Some points:
-0.156 & -0.049 & 0.596 & 0.840 & 1.668 & -0.508 & -0.066 & -0.332 & -0.574 & 0.445 & -0.851 & 0.272 & 0.517 & -1.014 & 0.041 & 0.963 & 0.438 & 0.807 & -0.550 & -1.121 & 0.607 & -0.447 & -0.561 & -1.056 \\
1.960 & -0.736 & -1.299 & 0.179 & -2.561 & 0.475 & -1.417 & 1.064 & 0.077 & -0.740 & 0.262 & -1.243 & -1.039 & 0.058 & 0.520 & -0.810 & 1.863 & 0.493 & -0.001 & 4.285 & -1.098 & 0.800 & 1.796 & 0.922 \\
-0.640 & 1.761 & -0.150 & -0.002 & -0.508 & -0.750 & 1.949 & -0.274 & 0.388 & -1.025 & 0.297 & -0.304 & 1.511 & 0.830 & -1.112 & 1.367 & 0.589 & 0.528 & 0.254 & 0.002 & -0.095 & 0.525 & -0.500 & -1.157 \\
0.820 & 0.061 & -0.767 & 0.257 & -0.806 & 0.659 & 1.258 & -0.990 & 0.132 & -0.303 & -0.703 & 1.077 & 0.477 & -0.464 & -0.867 & -0.034 & 0.294 & 1.168 & 0.452 & 0.826 & -0.298 & -0.723 & -0.513 & 0.488 \\
-0.325 & 0.851 & 0.581 & -0.790 & -0.187 & -0.208 & 1.190 & 0.803 & -0.063 & 0.065 & 0.129 & 0.629 & 0.154 & -0.145 & -0.560 & 0.495 & 0.355 & -1.074 & -0.865 & 0.378 & -1.769 & 0.540 & -0.030 & 0.981 \\
1.643 & -0.229 & 0.485 & 1.274 & 0.426 & 0.230 & 0.690 & -0.439 & 0.325 & -2.007 & 1.152 & 0.125 & 0.559 & 1.402 & -1.044 & 1.379 & -1.044 & -1.736 & -0.463 & 0.589 & -1.151 & -1.466 & -1.463 & -0.232 \\
-1.425 & -0.283 & -0.410 & -0.796 & 1.325 & -3.447 & 0.939 & -0.866 & -0.339 & 0.850 & 0.143 & 0.922 & -1.158 & -0.563 & -1.579 & 0.204 & 1.566 & -0.900 & 1.135 & -2.627 & 0.899 & -0.819 & 0.653 & -0.597 \\
-1.116 & 1.730 & -2.064 & 0.143 & -0.123 & -0.422 & 0.386 & 0.056 & 0.454 & -0.422 & -1.607 & -0.264 & 1.405 & -0.769 & -1.120 & 1.020 & 1.329 & -1.050 & 0.904 & 1.371 & -1.153 & -0.379 & 0.136 & 0.539 \\
-0.338 & -0.479 & 1.423 & 0.192 & -0.489 & 0.728 & 0.317 & -0.136 & -1.728 & 0.308 & -1.035 & 0.790 & -0.366 & 0.034 & -1.133 & -2.409 & 0.406 & 0.267 & -1.055 & -1.115 & 0.272 & -0.770 & 0.590 & -0.157 \\
0.994 & 0.261 & 1.750 & -0.259 & 1.309 & -0.533 & -0.722 & -1.349 & 0.690 & -0.394 & 2.912 & 0.716 & -1.758 & -0.030 & 0.705 & 0.571 & -1.867 & -1.176 & 2.323 & -0.770 & -0.344 & -2.064 & -2.027 & -0.023 \\
-1.221 & -0.562 & 2.130 & -0.892 & 1.166 & 0.129 & 0.592 & 1.139 & -0.634 & 0.765 & -0.740 & -0.022 & -1.987 & -0.507 & 0.420 & -0.376 & 0.279 & 0.264 & -0.369 & 0.822 & 2.355 & -0.460 & 2.903 & 0.162 \\
1.304 & 0.388 & -0.434 & 0.048 & 0.573 & -0.870 & -0.179 & -0.394 & -0.645 & 0.778 & -0.812 & -1.667 & 1.344 & 2.623 & 0.590 & 1.179 & 0.268 & -0.196 & 2.099 & -0.387 & -0.660 & 2.896 & -0.718 & -1.107 \\
0.066 & 1.154 & -0.869 & 1.171 & -1.658 & 0.873 & -2.314 & -0.078 & 0.057 & -0.911 & 1.228 & 0.302 & -2.035 & 0.735 & 0.760 & -1.522 & -0.280 & -1.103 & -0.090 & 1.859 & -0.036 & 1.967 & 1.378 & -0.566 \\
-1.220 & -0.443 & -1.998 & -0.421 & 0.043 & 0.137 & 0.825 & 1.569 & 0.366 & 0.437 & -1.304 & 1.060 & 1.831 & 1.224 & -2.288 & 1.505 & 1.064 & 1.486 & -0.174 & 2.393 & -0.212 & 0.573 & 1.392 & 0.868 \\
-0.505 & -0.789 & -0.383 & -1.188 & -0.715 & 0.106 & 0.107 & 1.069 & 0.077 & 0.432 & 1.262 & 1.543 & -1.863 & 0.240 & -0.408 & -0.110 & -0.081 & -0.593 & 0.910 & -0.035 & 0.267 & -0.904 & -0.377 & -0.177 \\
-0.876 & -0.564 & -0.179 & -0.252 & -0.074 & 1.113 & -0.188 & -0.733 & 0.480 & 1.846 & -1.081 & -0.026 & -0.817 & -1.007 & -0.531 & 0.418 & -0.646 & 1.088 & -0.460 & -1.744 & -0.491 & -1.440 & -0.031 & 0.107 \\
0.325 & 1.415 & -0.861 & 0.376 & -1.515 & 1.190 & -2.642 & 0.422 & 0.084 & 0.159 & 0.699 & -1.092 & -0.771 & 0.088 & 1.999 & 0.840 & -0.428 & 1.273 & -0.144 & 0.111 & -0.869 & 0.786 & -0.885 & 1.786 \\
0.738 & -0.225 & 0.306 & -0.166 & -2.104 & 1.143 & 0.088 & -1.448 & 0.933 & -1.423 & -1.557 & -1.183 & 1.881 & 0.241 & -1.173 & 0.808 & 0.323 & -0.389 & -1.737 & 0.159 & -1.124 & -0.182 & 0.119 & -0.480 \\
0.403 & -0.609 & 0.599 & -0.201 & 0.202 & 0.345 & -2.148 & -0.121 & 0.519 & 1.114 & -0.353 & -2.160 & 0.393 & -0.896 & 1.305 & -1.096 & -0.709 & -0.385 & -0.906 & -0.942 & 0.251 & 0.931 & 0.963 & -1.053 \\
0.825 & -0.807 & -0.497 & -1.722 & -0.984 & 0.943 & -1.152 & 0.606 & 1.059 & -0.966 & 1.131 & 2.133 & -1.068 & -0.621 & -0.426 & -0.817 & -0.318 & -3.062 & -0.969 & 2.103 & 0.161 & 0.196 & 1.031 & 1.301 \\
0.665 & -1.131 & 0.464 & -0.285 & -0.380 & -0.167 & 0.886 & 0.050 & -0.933 & -0.518 & 2.017 & 1.801 & -1.930 & 0.503 & -2.300 & 1.525 & -0.048 & 1.480 & -0.906 & 0.507 & -0.133 & -1.006 & 1.116 & -0.366 \\
0.653 & 0.943 & 1.156 & 0.483 & 0.363 & 0.803 & 0.665 & -1.224 & 0.114 & -0.338 & 1.222 & 0.758 & -0.341 & -0.475 & 0.139 & -0.773 & -0.810 & -0.094 & -0.872 & -1.369 & -1.082 & -0.682 & -0.484 & -0.046 \\
-0.428 & -0.305 & 0.425 & 2.123 & -0.120 & -1.211 & 0.708 & -0.227 & 0.891 & 0.968 & -1.790 & -0.545 & 0.449 & 1.865 & 2.251 & 0.654 & -1.428 & 1.022 & -0.705 & 1.847 & 0.497 & 0.811 & -1.190 & 1.680 \\
1.650 & -0.894 & -0.723 & 1.327 & -0.518 & 1.117 & 1.509 & -0.598 & 0.137 & -1.696 & -0.786 & -0.402 & -0.537 & 0.639 & 0.381 & 1.667 & -0.063 & 1.160 & -0.456 & 1.238 & -0.493 & 0.649 & -0.548 & -1.271 \\
-0.183 & -0.582 & 0.641 & 0.260 & -0.478 & 0.826 & 1.233 & 0.522 & 0.042 & -1.817 & -0.140 & 1.247 & -0.989 & -0.390 & -2.027 & 0.715 & -0.135 & 0.023 & -1.552 & 1.384 & -0.366 & -2.430 & 0.672 & 1.044 \\
0.261 & -0.293 & 0.494 & 1.466 & -0.399 & -0.591 & 0.269 & 0.917 & 0.519 & -0.112 & -0.118 & 0.927 & 0.752 & 0.904 & -0.200 & -0.332 & 0.470 & 1.413 & 1.140 & -1.371 & 1.542 & -0.388 & -0.400 & -0.294 \\
0.110 & -0.579 & -1.792 & -0.021 & 0.892 & -0.774 & -2.091 & 1.606 & 1.841 & 3.702 & 0.935 & -1.069 & 0.004 & 1.147 & 2.126 & 0.196 & -0.139 & 1.242 & 0.786 & -2.493 & -1.217 & 2.878 & 0.166 & 0.425 \\
-0.908 & -0.312 & 0.177 & 0.921 & 1.124 & 0.990 & 0.102 & 0.672 & 0.205 & -0.943 & -0.225 & -1.274 & 0.406 & 0.689 & 0.269 & 0.105 & -0.635 & 0.822 & 0.112 & 0.487 & -0.288 & 0.533 & -0.865 & -0.930 \\
-0.169 & -0.337 & 0.464 & 1.051 & 0.198 & -0.247 & 0.870 & -1.008 & 1.424 & 0.982 & -1.122 & 0.289 & 1.607 & -0.085 & -0.345 & 1.917 & -0.717 & 2.176 & -0.149 & -1.080 & -0.262 & 0.351 & -2.120 & 0.897 \\
-1.289 & -0.835 & -0.900 & -0.105 & 0.846 & -1.104 & -0.222 & -0.628 & 0.923 & 0.450 & 1.215 & 0.301 & -0.993 & 0.380 & 0.844 & -0.248 & -0.189 & -0.639 & -0.760 & 1.922 & -0.486 & -1.193 & -0.906 & 0.403 \\
0.114 & 0.898 & 0.202 & -1.033 & -1.302 & 0.952 & -0.770 & 1.597 & 0.700 & -1.033 & 0.131 & 0.550 & -1.771 & -0.317 & 2.513 & -1.864 & 1.265 & -0.873 & -0.146 & 1.590 & -0.452 & 0.441 & -0.607 & 0.229 \\
1.792 & 1.527 & -1.082 & 0.346 & -0.466 & 1.365 & 1.277 & -1.109 & 0.037 & -0.952 & -0.053 & -0.277 & 0.786 & 0.432 & 1.654 & -0.770 & -0.437 & 0.730 & -0.278 & -0.168 & 0.008 & -0.971 & -1.043 & 1.031 \\
0.106 & 0.373 & 1.102 & -0.511 & 0.116 & 0.489 & -0.372 & -0.705 & -0.089 & 0.922 & -0.975 & 0.683 & -0.155 & -0.618 & -0.712 & -1.866 & 0.406 & 0.282 & 0.200 & 0.199 & -0.740 & 0.264 & -0.270 & 0.207 \\
These points spread out most along one direction. Take the direction at right angles to it along which they spread out most. Then take the direction at right angles to both along which they spread out most. Go by this last direction. How far along it is each point below, from 0 to 99? The average is 50, and the first point in the table lies past the average. One standard deviation of the points above along it is 16.
0.325 & 1.415 & -0.861 & 0.376 & -1.515 & 1.190 & -2.642 & 0.422 & 0.084 & 0.159 & 0.699 & -1.092 & -0.771 & 0.088 & 1.999 & 0.840 & -0.428 & 1.273 & -0.144 & 0.111 & -0.869 & 0.786 & -0.885 & 1.786 \\ -> 53
-1.425 & -0.283 & -0.410 & -0.796 & 1.325 & -3.447 & 0.939 & -0.866 & -0.339 & 0.850 & 0.143 & 0.922 & -1.158 & -0.563 & -1.579 & 0.204 & 1.566 & -0.900 & 1.135 & -2.627 & 0.899 & -0.819 & 0.653 & -0.597 \\ -> 75
-0.428 & -0.305 & 0.425 & 2.123 & -0.120 & -1.211 & 0.708 & -0.227 & 0.891 & 0.968 & -1.790 & -0.545 & 0.449 & 1.865 & 2.251 & 0.654 & -1.428 & 1.022 & -0.705 & 1.847 & 0.497 & 0.811 & -1.190 & 1.680 \\ -> 36
0.825 & -0.807 & -0.497 & -1.722 & -0.984 & 0.943 & -1.152 & 0.606 & 1.059 & -0.966 & 1.131 & 2.133 & -1.068 & -0.621 & -0.426 & -0.817 & -0.318 & -3.062 & -0.969 & 2.103 & 0.161 & 0.196 & 1.031 & 1.301 \\ -> 61
0.738 & -0.225 & 0.306 & -0.166 & -2.104 & 1.143 & 0.088 & -1.448 & 0.933 & -1.423 & -1.557 & -1.183 & 1.881 & 0.241 & -1.173 & 0.808 & 0.323 & -0.389 & -1.737 & 0.159 & -1.124 & -0.182 & 0.119 & -0.480 \\ -> 24
-0.338 & -0.479 & 1.423 & 0.192 & -0.489 & 0.728 & 0.317 & -0.136 & -1.728 & 0.308 & -1.035 & 0.790 & -0.366 & 0.034 & -1.133 & -2.409 & 0.406 & 0.267 & -1.055 & -1.115 & 0.272 & -0.770 & 0.590 & -0.157 \\ -> 60
1.792 & 1.527 & -1.082 & 0.346 & -0.466 & 1.365 & 1.277 & -1.109 & 0.037 & -0.952 & -0.053 & -0.277 & 0.786 & 0.432 & 1.654 & -0.770 & -0.437 & 0.730 & -0.278 & -0.168 & 0.008 & -0.971 & -1.043 & 1.031 \\ -> 39
0.820 & 0.061 & -0.767 & 0.257 & -0.806 & 0.659 & 1.258 & -0.990 & 0.132 & -0.303 & -0.703 & 1.077 & 0.477 & -0.464 & -0.867 & -0.034 & 0.294 & 1.168 & 0.452 & 0.826 & -0.298 & -0.723 & -0.513 & 0.488 \\ -> 35
0.114 & 0.898 & 0.202 & -1.033 & -1.302 & 0.952 & -0.770 & 1.597 & 0.700 & -1.033 & 0.131 & 0.550 & -1.771 & -0.317 & 2.513 & -1.864 & 1.265 & -0.873 & -0.146 & 1.590 & -0.452 & 0.441 & -0.607 & 0.229 \\ -> 62
1.304 & 0.388 & -0.434 & 0.048 & 0.573 & -0.870 & -0.179 & -0.394 & -0.645 & 0.778 & -0.812 & -1.667 & 1.344 & 2.623 & 0.590 & 1.179 & 0.268 & -0.196 & 2.099 & -0.387 & -0.660 & 2.896 & -0.718 & -1.107 \\ -> 41
-0.505 & -0.789 & -0.383 & -1.188 & -0.715 & 0.106 & 0.107 & 1.069 & 0.077 & 0.432 & 1.262 & 1.543 & -1.863 & 0.240 & -0.408 & -0.110 & -0.081 & -0.593 & 0.910 & -0.035 & 0.267 & -0.904 & -0.377 & -0.177 \\ -> 69
0.106 & 0.373 & 1.102 & -0.511 & 0.116 & 0.489 & -0.372 & -0.705 & -0.089 & 0.922 & -0.975 & 0.683 & -0.155 & -0.618 & -0.712 & -1.866 & 0.406 & 0.282 & 0.200 & 0.199 & -0.740 & 0.264 & -0.270 & 0.207 \\ -> 58
1.643 & -0.229 & 0.485 & 1.274 & 0.426 & 0.230 & 0.690 & -0.439 & 0.325 & -2.007 & 1.152 & 0.125 & 0.559 & 1.402 & -1.044 & 1.379 & -1.044 & -1.736 & -0.463 & 0.589 & -1.151 & -1.466 & -1.463 & -0.232 \\ -> 37
-0.156 & -0.049 & 0.596 & 0.840 & 1.668 & -0.508 & -0.066 & -0.332 & -0.574 & 0.445 & -0.851 & 0.272 & 0.517 & -1.014 & 0.041 & 0.963 & 0.438 & 0.807 & -0.550 & -1.121 & 0.607 & -0.447 & -0.561 & -1.056 \\ -> 54
